(in the rows, 128 means zero)
Each run below is a few steps of one of 7 hidden systems, one row a step.
tobib, trace 1 (11 x 20):
[[119 106 128 109 144 138 108 121  96 124 129 145 149 111 114 112 147 130
  155 127]
 [123 128 124 135 145 150  96 131 158 143 124 121 147 151 138 162 148 147
  119 122]
 [110 145 141 112 138 126 102 148  93 111 151 114 133 108 107 117 145 140
  122 116]
 [143 133 125 112 134 147 121  87 148 139 131 127 129 163 132 125 168 128
  100 131]
 [115 156 139 147 120 126 117 143 122 120 156  92 105 124 112 130 121 105
  113  91]
 [154 121 110 124 135 124 145  86 129  99 142 130 123 134 111  99 135 111
  112 156]
 [116 132 132 155 130 131 125 105 153 146 126 115 101 105 157 146  96  99
  128 109]
 [135 128 125 140 132 109 124 145 109  99 149 138 159 118 128 109 107  97
  143 180]
 [139 120 131 115 142 119 134 108 143 168 102 123 126 101 179 144 111 158
  116 151]
 [107 140 172 129 105 120 127 172 113 169 143 130 157 131 126 113 131 104
  153 140]
 [151 128 129 105 122 111 157 143 146 127 118 113 139 152 114 137 138 185
   86 160]]
Mena, trace 2:
[[129 128 140 137 130 125 128 111 120 163 132 137 104 117 133 106 137 149
  124 104]
 [124 117 149 163 109 118 123 125 114 126 145 155 118 148 119 111 112 125
  117 127]
 [149 111 122 126 118 112 125 115 119 102 118 141 110 113 152 114 106 148
  123 115]
 [136 100 136 131 124 138 109 129 123 142 131 140 137 134 153 117 129 109
  161 110]
 [137 102 130 148 146 120 119 167 131 123 140 127 143 129 133 141 105 152
  132 142]
 [114 112 140 100 155 126 117 124  99 148 120 132 131  92 142 125 132 153
  131 150]
 [109 127 168 129 119 138 107 126 113 150 128 138 146 162 134 156 129 123
  104 139]
 [145 129 132 100 118 116 119 139 103  82 136 102 128 137 124 131 131 150
   92 116]
 [144  95 134  96 133 155 127  94 141 144 135 117 117 145 127 112 172 119
  128 100]
 [111  98 142 162 133 138 142 150 150 113 164 108 100 146  93 137 108 111
  127 119]
 [114 109 107 109 153 123 146  95 123  89 126 146  97  86 125 112 106 126
  133 172]]
sipi, trace 3, 11 rows:
[[163  97 127 138 130 121 149 107  83 102 149  97  89 144 134 128  85  86
  112  98]
 [156  75  97 159 168 130 130 100 128 131 135  92 136  95 111 131 109 105
  150 109]
 [111 111 109 165 165 132  91 126 151 136 136 135 179  89 102 133 131 119
  158 168]
 [ 98 154 136 116 134 120  77 142 133 112 116 157 180 103 154 142 131 148
  124 194]
 [127 161 168  71  97 129 101 148 102 140 117 129 154 150 196 141 141 123
  110 139]
 [170 123 158  84 103 132 155 162 118 155 139  63 133 183 148 141 149 124
  104  88]
 [137  79 154 114 140 137 180 126 144 170 150  71 102 140  55 121 158 149
  107 100]
 [ 74  94 149 166 132 136 162  80 174 128 141 145  87 125  45 120 123 124
  108 158]
 [ 71 135 124 147 100 115 129  83 150  46 112 171  85  85 123 127  68  84
  122 167]
 [140 146  78 108 128 130 115 115 114  75 112 146 106  91 219 122  80  46
  190 126]
 [179 151  62 129 189 138 125 198 116 164 135  85 166 110 190 151 114  99
  207 110]]
rire, trace 4:
[[121 166 137 133  76 105 130 150 165 137  98 148 143 132 143 132 127 169
  113 128]
 [124 151 153 108  79 105 142 164  92 127 124 144 122 131 118  94 138 147
  138 100]
 [160 132 117 119 109 135 169 149 131 126 136 140  98 190 117 109 153 156
  122  96]
 [140  98 106 147 139 123 171 140 101 117 134 134  78 125  99 118  98 151
  146  91]
 [142  99  87 161 137 135 148  91 129  89 115 181 111 154 113 123 105 119
  147 144]
 [134 113 103 172 125 122  94 122 120 103 101 154 134 115 173 158  72 112
  154 107]
 [148 124 116 136 137 128  72 147 108 117 133 164 189 123 168 110 138 114
  174 142]
 [135 127 136 136 153 142  67 156 149 180 129 131 162 125 172 139 166 188
  132 107]
 [ 96 117 172 133 144 125  89 153 109 151 158 132 145 114  76 106 173 196
  104 134]
 [118 119 160 110 107 131 113  90 136 100 130 124 102 161  88 134 170 187
   41 107]
 [133 101 167 118  86 124 141  89  81  86 151  87  82 151  86 114 120  85
   84  63]]
gegi, trace 5, 11 rows:
[[130 119 138 128 136 107  99 141  83 117 134 110 147  87 128 122 116 136
  132 114]
 [162 110 134 115 129 140 111 116 142 143 136 138 161 162 150 113 164 134
  123 148]
 [116 114 153 141 128 123 111 158 150 141 144  89 128 107 114 136 127 155
  113 101]
 [125 118 145 111 132 127 135 116 128 102 154 148 112 151 109 100 147 144
   98 169]
 [125 110 144 136 121 134 131 101 142 131 117 104  94 133 149 163  96 121
   98  96]
 [134 123 133 117 121 124 134 138  83  78 159 119 133 138 108 107 119  78
  134 140]
 [160  99  98 114 153 144 150 108 159 144 114 106 133 128 154 144 127 107
  150 135]
 [ 81 128 159 128 136 128 120 149 119 156 142 117 151  86 102 123 124  96
  160 151]
 [125 137 112 101 133 122 124 120 155 116  94 151 160 126 148 151 130 161
  110 191]
 [105 141 160  88 101 121 109 119  97 149  99 108 129  99 134 139 142 150
  106  78]
 [151 156 134 115 100 137 130 162 128 106 146 125 157 206 116 125 164 131
  107 126]]
Mena, trace 6:
[[132 124 141 150 149 132 101 150  95 149 158 148 145 151 145 121 131 128
  138 146]
 [146 118 137 134 149 109 121 129 106 143 125 115 127 122 143 146 110 175
   92 129]
 [122 109 166 113 120 129 108 103  89 144 137 126 142 127 118 110 152 121
  117 117]
 [143  95 150 141 105 125 117 123 152 105 135 125 125 161 125 135 125 147
   88 119]
 [128  96 140  95 129 132 125 127 124  96 145 116  95 105 135  99 136 126
  134 104]
 [126  85 140 141 141 155 132 114 155 136 143 147 110 159 145 129 117 103
  139 149]
 [116 114 127 131 146 117 136 150 110 102 133 107 113  96 142 151  72 115
  133 145]
 [132 114 119  99 148 136 120  97 113 138 106 137 170 118 149 135 132 108
  141 174]
 [120 134 147 131 119 126 108 157 141 145 118  83 171 133 135 180 117 121
  113 122]
 [138 144 132  80 135 121 126 146 122 109 144 103 158 121 102 109 172 149
  108 157]
 [109 133 156 105 120 151 142 106 165 173 122 116 100 155 123 141 163 140
   96 114]]
sipi, trace 7, 11 rows:
[[148 122 129 103  82 102 151 129 144  79 121 130 131 131 118  99 127 130
  118 139]
 [122 100 136 114 119 144 137 118 147 153 118 140  83 114 170 115 123 125
  156  91]
 [130 129 120 171 135 126 156 180 129 126 163 129 122 145 102 120 104 101
  164 132]
 [118 110  97 119 170 115 143 127  99 117 110 149 116  91 121 135 103 184
  135 159]
 [101 137 138 146 119 141 102 102  93 157 101 182 157 147 145 146 121  95
  152 134]
 [161 142 106 115  99 113 114 167 125  70 106 110 175 152 136 166 118 140
  116 114]
 [140 100 134  68 140 148 111 124 111 155 128 116 127 121 138 111 190 155
  144  73]
 [118 127 148 177 135 159 126 152 170 160 169 123 123 203  89 143 153 130
  110 123]
 [ 94 133 141 121 132 100 132 120 108  72 140 116  87  92  64 122 116 178
   69 141]
 [120 113 139 131 122 147 117  25 122 125 125 179  79 146 168 105 123  72
  116 135]
 [156 156 100 180 108 111 114 160 154  82 139  76 131 113 157 159  60  68
  138  90]]
ral, trace 8, 11 rows:
[[153 140 118 149 128 112 126 106  85 131 133 145 136 138 132 110 119 114
  121 136]
 [162 121 129 167 119 111 114 125 139 150 134 128 152 137 139 116 125 134
  126 123]
 [144 124 139 138 114 100 118 148 122 121 146 127 142 104 128  90 127 146
  129 133]
 [134  99 151 132 116 123 136 124 143 143 137 155 116 143 133  98 138 151
  123 144]
 [120 109 157 135 107 119 138 158 112 120 137 136 108 145 132 136  95 138
  120 119]
 [153  95 123 101 124 131 147 133  97 103 127 134 129 156 135 125 122 122
  135 130]
 [139  84 129 129 135 137 133 131 124 148 119 122 124 124 143 141 115 121
  155  95]
 [114  98 122 123 153 132 104 149 117 103 135 124 152 102 115 138 119 132
  150 143]
 [113 105 129 103 148 136 110  97 136 133 103 145 122 108 151 143 130 158
  117 143]
 [ 91 140 164 118 120 142  90 138 111 141 129 128 142 138 147 158 127 119
  117 126]
 [149 144 125  89 139 137 119 144 128 113 138  94 138 152 142 139 158 142
  105 122]]
gegi, trace 9, 11 rows:
[[153 102 131 139  82 110 153 190 144 103 130 125 121 143 128 118 101 142
  153  90]
 [131  81 119 102 141 144 171 143 124 120 141 162  80 138 127  90 132 140
  173 129]
 [ 84  90 143 162 145 152 128 143 130 151 120 169 101 145 150 166  81 118
  160 128]
 [108 105 108 123 150 124  98 145  74  64 113 166 145 104 129 149  92 139
  151 151]
 [145  95 112  98 143 155  73  92 107 140  95 149 155 129 180 142 161 130
  151  93]
 [110 135 145 143 134 145  55 192 138 130 158 104 182 130 120 142 163 133
  146  96]
 [132 126 102 107 185 145 108 128 166 113 153 122 121 126 102 114 189 202
  102 155]
 [ 76 136 181 155 133 148  96  77 137 164 146 125  76 139 113 145 142 143
   62 104]
 [146 159 124 161 110 106 109 120 109  34 162 110 122 166 108 141  95 106
   57 142]
 [202 108  88 107 148 125 153  55 115 114 139  71  96 111 144  97 131  79
  119  80]
 [127 133 152 177 131 138 137 147 156 184 185  94 160 134 122 101 119  15
  173 155]]
rire, trace 10 (11 x 20):
[[110 121 147 126 120 131 128 146 136 131 122 145 142 149 147 149 110 125
  132 157]
 [125 126 136  92 129 123 124 154  99 121 116 124 143 123 146 142 122 148
  131 133]
 [131 119 132 101 130 145 137 134 111 154 119 132 144 158 120 134 158 132
  140 118]
 [124 111 123 123 141 132 140 152 135 125 128 101 132 136  91 149 132 151
  127 111]
 [108 113 111 104 132 139 138 100 130  96 113 138 114 116  93 125 138 130
  134 125]
 [109 136 118 141 119 148 120 109 136 107 119 132 114 147 126 158 116  92
  129 101]
 [141 147 102 128 142 127 111 142 114  92 145 107 140 112 138 125 116  94
  146 128]
 [141 147 100 127 155 142 111 109 143 162 127 131 135 116 158 118 152 118
  150 128]
 [103 150 136 175 148 122 107 150 144 168 144 121 147 108 110 137 127 142
  128 140]
 [113 157 134 114 115 104 110 114 139 111 120 138 143 102 116 116 145 170
   90 163]
 [114 153 167 122  76 121 123 103 114 152 115 129 118 148 127 126 142 122
   97  90]]
Ful, trace 11 (11 x 20):
[[103 102 158 131 144 142 132 127 144 154 153 136  87 119 156 110 110 108
  149 140]
 [116 131 137 138 137 121 141 142 112 100 136 146 111 150 147 149  80 123
  108 175]
 [140 108 133  92 118 118 151  97  80 132  90 126 126 123 148 145 106 120
  122 122]
 [148  93 137 131 119 140 132 148 127 154 127 108 175 167 121 151 133 100
  147 116]
 [124  99 126 100 139 117 131 169 135 100 126 101 152  98  92 134 132 166
  133 144]
 [ 75 106 167  91 122 156 124 100 148 147 127 143 107 122 114 118 163 123
  130 132]
 [ 92 155 140 150 102 140 112 144 148  81 136 137 114 165 123 166 105 108
  101 124]
 [156 145 100  80 117 120 137  95  90  71 114 106 118 119 128 121 135 110
  110 103]
 [151 115  96 134 157 164 135 107 160 171 126  99 139 149 130 141 153  82
  161  96]
 [113 145  93 162 180 115 115 164 133 106 152 111 159  89  78 141 118 140
  140 175]
 [ 90 145 141  92 132 126 113  60 132 164  92 170 131  85 142 110 156 153
  113 172]]
tobib, trace 12 (11 x 20):
[[119 182 104 137 103 116 121  98 166  74 130 117 128 115  93 115 140 112
   97 137]
 [130 175  99 114 109 125 135  96 151 101 121 133  84 100 170 104 120  91
  134 116]
 [152 163  95 154 142 124 150 144 129 134 151 134 111 135 167 110  96  79
  164 149]
 [146 139 103 166 170  99 159 129 104 164 130 137 118  96 141 121  81 148
  130 177]
 [100 135 159 164 113 106 129 111 117 196 104 173 154 111 133 120 107 138
  131 171]
 [127 154 160 133  63  89 116 164 139 130 100 148 177 135 141 138 117 170
  104 148]
 [158 131 144  69  70 106 153 150 126 134 103 131 125 128 151  88 155 175
  132  94]
 [150 113 132 125 105 148 177 170 164 155 145 127  93 192 115 105 156 136
  153  76]
 [118  88 108 160 149 130 172 147 120  82 150 137  69 150  54 125 102 162
  126 106]
 [ 88  72 112 146 134 155 115  51 116  93  93 200  94 132 108 149 105 114
  137 118]
 [120 116 100 154 122 141  54 136 112  72  94 151 176 127 174 189  85  89
  165 101]]
Ful, trace 13 (11 x 20):
[[124 176 127 172 118 124 116 145 129 168 132 184 147 165 133 111 147 147
  136 141]
 [142 165 117 143  99  91 123 154 107 124 107 151 120 108 146 110 119 196
  121  95]
 [159 121 143 137 110 132 132 126 108 170 150 151 110 162 137  73 167 140
  144  83]
 [150 115 107 180 136 118 146 174 153 121 148 137  95 148 117 121 107 179
  135 104]
 [131  94 122 137 139 116 150  90  87 115 141 168  82 106 104  73 120 147
  133 132]
 [135  93 118 179 118 141 125  92 154 135 110 190 111 169 159 137  97 121
  138 131]
 [154 103 108 151 132 102  99 149  65  71 126 149 149 110 151 131  74 129
  147 125]
 [170  68 124  81 159 147 109 108 116 160 116 143 152 138 183 120 158 153
  145 132]
 [ 94  87 162 163 165 145  86 188 123 160 153 115 141 130 126 177 109 160
  135 113]
 [114 104 174  96 127 113 111 119  96  92 147 134 130 132  95 114 148 191
   56 172]
 [109  94 179 124  77 145 115  71 163 144 106 112  84 153 145 154 129 116
   84  59]]
ral, trace 14:
[[150 130  88 141 152 138 156 161 100  85 141 109 118 175 104 164 104 113
  134 114]
 [158 107  75 125 156 123 146  70  88 136 100 123 128  93 115 120 120 111
  155 101]
 [107 112 121 187 140 132  80 113 161 142 119 145 178 100 118 146 114 108
  152 140]
 [122 167 113 117 130 104  82 133 141  81 115 142 140  82 166 129 123 180
  105 160]
 [113 162 168 108 106 141 103 103 113 185 125 173 125 155 178  99 172 132
  118 134]
 [143 161 156 151 125 129 120 211 130 150 175  84 137 183 122 146 138 154
   99 103]
 [169 118 122  86 134 111 181 111  81 115 152  94 103 127  66  72 165 148
  107 112]
 [115  58 156 183 106 142 161  75 164 160 130 126 103 153  64 123 117  88
  124  98]
 [127 108 103 148 109 104 131 145 140   4 132 112 113 106 116 151  48  95
  122 137]
 [155 107  83  93 135 145 136  52 126 116  89 191 103 114 215 103 119  80
  175 146]
 [104 146 130 192 165 141  75 198 143 198 137 139 163 114 207 174  82 107
  191 134]]

Name the system that made each run.
trace 15:
[[152 103 113 156 126 101 166 147  90 107 138 131 127 124  85 105  98 129
  144 129]
 [128  78 107 141 150 129 122  90 123 140  96 171 129 108 138 134 112 158
  150 131]]
 => sipi
trace 16 (2 x 20):
[[134 119 137 156 132 119  96 110  92 144 123 130 158 128 120 139 124 136
  111 115]
 [158 109 142 135 116 115 100 125 148 132 130 115 163 132 134 120 146 155
  102 125]]
 => Ful
trace 17:
[[127 139 140 127 113 132 133 142 142 131 132 110  88 136 149 138 120 132
  116  82]
 [152 129 120 135 138 125 156 130 106 114 163 109 108 152  98 105 130 112
  120 128]]
 => Ful
trace 18 (2 x 20):
[[127 140 122 178 112 108 120 123 149 134 135 161 141 112  96  88 138 142
  140 135]
 [134 145 119 143 104 113 115 118 152 117 119 176 109 112 166  91 124 148
  138 125]]
 => Ful
trace 19 (2 x 20):
[[ 89 107 188 100 114 143 146 114 132 150 157 135 109 141  99  91 156  94
  126 152]
 [117 121 128 128 119 123 151 145 174  93 110 112 116 149 142 185  76 130
   96 159]]
 => gegi
trace 20 (2 x 20):
[[122 146 110 144 136 110 118 128 117  82 145 129 130  97 110 110 113 113
  131 151]
 [136 135 115 105 134 138 128  81 139 147 105 148 123 121 173 120 138 117
  132 141]]
 => Ful
trace 21:
[[157 136 106 159 122 101 121 100 104 120 129 130 131 108 104 102 130 147
  115 102]
 [141 125 125 171 114 127 103  97 170 141 132 149 127 126 140  99 140 124
  134 111]]
 => tobib
trace 22:
[[114  76 128 118 151 125 110 159  92  95 129 141 118  96 136 132  99 157
  155 121]
 [126  81 142 112 146 160  91 111 112 135 127 167 138 159 165 136 144 130
  138 131]]
 => gegi
trace 23:
[[106 169 134 114 133 144 155 122 121 184 114 124  91 145 153 151 126 124
  123 112]
 [125 169 112 151 127 110 151 161  86 116 128 128 146 148  87 147 106 128
  122 139]]
 => gegi
trace 24:
[[147 107 167 136 108  99  97 111 103 146 144 134 141 100 151  85 132 142
  113 119]
 [150  88 173 146  97 117 105 136 145 143 143 142 134 152 163 109 125 150
  105 123]]
 => Mena
trace 25 (2 x 20):
[[116 147 144 126 121 122 106 151 146  85 154 139 128 142 153 127 115 132
   98 180]
 [151 145 141  94 121 128 150 112 106 161 125 133  91 146 183 113 131 134
  112 124]]
 => ral
trace 26 (2 x 20):
[[ 90 113 111 105 147 158 114  89 123 141  68 142 152 125 124 193 132 127
  139 125]
 [106 159 118 107 105 150 101 148 131  82 116 117 177 156  95 160 154  92
  139 117]]
 => sipi
trace 27 (2 x 20):
[[128 127 125 157 104 133 137  79 151 163  90 170  90 155 173 148 102 140
  115 106]
 [145 137 121 147 104 106 115 168  64  84 151 131 142 121 125 103  96  87
  164  95]]
 => Mena
trace 28 (2 x 20):
[[146 104 154  97 103 122 128 100 109 122 122 119 143 133 149 116 127  91
  121 134]
 [143 109 125 122 129 135 132 163 155 130 128  91 143 141 148 156 117 113
  138 121]]
 => Ful
trace 29:
[[135 123 124 144 133 131 173 111 121 151 140 124 125 155  95 118 122  87
  138 149]
 [115 127 105 138 129 112 146 117 149 115  94 123 126  93 108 154  97 145
  123 135]]
 => sipi
trace 30, 2 rows:
[[142 145 126 129 136 135 131 120 113 132 137 127 117 165 145 140 124 119
  109 133]
 [143 122 116 144 140 119 139 131 106 133 135  99 129 120 104 133 113 121
  127 109]]
 => gegi
trace 31:
[[136 125 127 130 144 119 163 115  88 178 110 131 134 131 117 136 116 128
  134 143]
 [120 132 137 151 108 114 136 126 135 157 107 127 166 128  92 143 127 133
  125 132]]
 => tobib
